Each row has a name. After each piece below comes the name of the row it's from, unless a question asks for something else. Each question is about the rows just above it. Some pieces are copies with a little noise.

Columns, left to right: G N T S F W Y
[212 108 169 130  86  88 168]  D
[114  75 159 170 113 151 131]  X
[124 124 131 130 126 127 129]  E
[158 113 146 138 108  99 146]  P
[114  75 159 170  91  72 148]  B
[ 97 100 147 138 108 129 131]  H
[ 80  75 160 157  92 113 136]  R
[130  96 149 155 103  87 144]  Z
[124 158 114] is in which column, read top down? -> G
[108  75 124 113  75 100  75] is in which column, read top down? -> N

Columns, left to right: kipo roz mavik fer niri fiv zon turiv voved tesi
[113 136 160 132 131 120 149  72 133 162] : kimir
[153 160  62 144 169 175  95 197 105 181] : Vema
[130 124 204 141  95 158 191 138 150 125] : zifas
[166 126 202 105 143  67 142  80  80  86] : Satud
[ 80  99 110 157 122 119 149 139  98 147] : dol
[118 140  45 127 147 112 192 188  84 117] : sifat
[141 138 143 119 124 129 140  66 126 146] : fugo
[151 136 207 108 141 126 131 126 164 146] : sapi
[144 171 162 123 158 165 106  65 116 153] : Nefod
[118 105 161 145 139 149  75 143  38  66] : sep
[112 140 102  58 191 126 139 124 147  97] : dito
[151 129 191  78  46 109 127 108  92 171] : Dor
find: [ 80 101 110 157 122 118 148 139 100 148] -> dol
find: [152 128 191  78  45 109 127 109  92 172] -> Dor
find: [113 142 102  59 191 126 139 125 147  98] -> dito
Repeated in Satud: -> [80]
find: [130 125 204 140  96 157 191 138 150 125] -> zifas
Which column holds this, read top down? [ 66  97 171] -> tesi
find: [113 137 159 132 132 119 150  72 132 162] -> kimir

Columns, left to right: J L C A
[104 164  70  93]  U
[105 130  69 105]  K
[176 194 121 194]  M
[195 195 104 124]  V
[104 163 137 188]  Q
The value that K holds more than once: -> [105]
Which value appears more than once in M? -> [194]

Columns, left to right: retiz Bitut lok kapaf
[ 75 146  78  76] : Let
[ 52  95 210  51] : pudom
[168 165 202 164] : rad
[128 128 128 128] : los
[ 54 155 180  66] : tadof
[ 64 183  47  63] : degeb
[ 94  42 120  98] : pufe
[167 216 102 168] : reb
[ 70 123  88  79] : tum
find: [ 65 183  46  63] -> degeb
Which column holds [ 63  98 168] top down? -> kapaf
Which value appears more than once in los? -> [128]

Columns, left to right: sog kuzuf nagap Gato Vur bule
[101 102 123 161 141  55] = raged
[138  86  86  99 120 197] = lono
[206 104 112 114 102 147] = nuruk
find: [206 105 111 113 102 147] -> nuruk
Which column holds this, read top down? [101 138] -> sog
find: [100 101 123 160 141  54] -> raged
Which column holds this, read top down? [123  86] -> nagap
find: [138  86  86  98 120 196] -> lono
The value that lono holds more than once: -> [86]

Columns, left to right: tedo dumi kebup naz ros lofil bev Ret
[ 92 159  92  86 148  95 107  59] : vok
[ 92 159  92  86 135  95 127  82] : vepiz
[ 92 159  92  86 148 154 107  86] : Lopem
[107 127] is in which column, read top down? -> bev
find: [ 92 159  92  86 148 153 107  87] -> Lopem
find: [ 93 161  93  87 134  97 127  82] -> vepiz
find: [ 92 159  92  86 148  95 107  59] -> vok
Which column holds this, read top down? [95 95] -> lofil
Repeated in vok: -> [92]

Columns, left to right: seba fof Dosi rizur
[165 139  76  96] = zom
[167 167 167 159] = Rebib
[171 124 128  79] = kugo
[146 119  84  80] = miton
[150 127  74  95] = tad
[165 139  76 143] = nokaz
[155 157  91 108] = Saten
[120 129 154 146] = mok
[ 90 118 189 189] = Tuvu
The value that Rebib holds more than once: -> [167]
find: [164 139  76  95] -> zom
Which column holds [ 96 159] top down? -> rizur
The value that Tuvu holds more than once: -> [189]

Columns, left to right: pog Nisud basu Folum Gusi tubul
[146 165 123  92  97  71] : beme
[144 151 159 105  93 130] : sotos
[115 120 180 106 127 105] : fis
[177 176  99 132  58 108] : tapit
[164 169 113 146  56 103] : lam
[107 120 130  87  91  65] : dibo
[173 170 111 146  60 106] : Vidun
[131 178 143  68  77 102] : peti
[ 92 135 119  84 106 134] : Vabu
[162 172 120  98  69  83] : bibab
[126 107 142  89 122  66] : Pota
find: [162 172 120  98  69  82] -> bibab
Which column holds this, read top down? [131  92 162] -> pog

Columns, left to right: veba bep Tukad peva doki nase
[128  92 133 124  75 140] = famu
[107 161 132 147 155 127] = gat
[ 87 132 161 116 146 138] = nira
[140  98  67 123 168 124] = Sukip
[138  76 159  76 127 166] = liti
[120 133 153 209 198 122] = tisik
[112 129 117 140  94 108] = tise
[110 144 113 126 139 145] = vudi
Which column holds [ 76 133 129] top down? -> bep
Which column holds this, read top down? [ 76 209] -> peva
[ 94 139] is in which column, read top down? -> doki
Which column holds [127 138] top down? -> nase
Which column holds [127 198  94] top down? -> doki
The value that liti holds more than once: -> [76]

Columns, left to right: Befi kod mones Timop fos
[153 134 163 139 132] -> daver
[144 141 185 130 130] -> kad
[131 151 185 135 128] -> sutu
[196 129 151 129 134] -> bam
[149 138 187 135 131] -> Fur
[155 138 192 132 131] -> Sem
[139 143 182 136 129] -> Bisul
[141 140 189 130 130] -> vara
[138 139 182 138 138] -> vuvor
Which column holds [139 130 135 129] top down? -> Timop
Which row holds [138 139 182 138 138]? -> vuvor
find: [144 141 185 130 130] -> kad
find: [152 134 163 139 132] -> daver
Which value appears more than once in vuvor? -> [138]

Columns, left to right: netob kune nepo buf kaz
[108  39 142 164 183]  Kebef
[136 126 102 133 176]  givi
[130 190  78 168 116]  nav
[ 68 120 132 104  85]  tatu
[158 171 139 118 171]  med
[ 82 131  92 144  93]  vugev
[ 82 153  91 115 205]  sile
[142 139  95  47 107]  toser
find: [142 139  94  46 106] -> toser
find: [ 68 120 131 104  85] -> tatu
[158  82  82 142] is in which column, read top down? -> netob
Which column holds [183 176] top down? -> kaz
Which column holds this, read top down? [130  68 158  82  82] -> netob
[ 39 126] is in which column, read top down? -> kune

Columns, left to right: pak Sukun loga Pubo gana fonu
[104 114  92 142 150  92]  dib
[166 153  57 170 188 194]  diti
[135  94 135 110 153 111]  zove
[ 81  81  81 113 189  89]  mitun
[135  65 173 109 101  91]  barel
find: [ 79  80  83 115 190  88] -> mitun
find: [135  65 172 109 101  90] -> barel
Repeated in mitun: -> [81]
Which column holds [150 188 153] top down? -> gana
Which column holds this, read top down? [142 170 110] -> Pubo
Which value appears more than once in dib? -> [92]
Which column holds [114 153  94  81] top down? -> Sukun

Columns, left to right: Letu barob Valez nege kase
[107 132 202 161 131] : mumo
[ 91 100  86 109  93] : tak
[ 81 120 130  58 143] : Fiti
[125 201 138 173 105] : kivi
[170 123  75 127  84] : renu
[ 91 100  86 132 125] : boge
[ 82 120 125 142 115] : gog
find: [ 82 120 126 143 115] -> gog
find: [170 124  75 127  86] -> renu

Columns, left to right: sema neril Pavav lur
[121  39 110  51]  Lon
[118 178  88 178]  Gukeg
[118 163  88  89]  Kufa
[117 139 121 152]  Zivu
[128  83 116 104]  Ledef
[165  72  91  89]  fafo
[125 114 108 130]  Rutu
find: [125 114 108 129] -> Rutu
find: [128  84 116 104] -> Ledef
Which column holds this, read top down? [118 117 128 165] -> sema
The value that Gukeg holds more than once: -> [178]
find: [117 140 121 152] -> Zivu
Which column holds [ 89 152 104] top down? -> lur

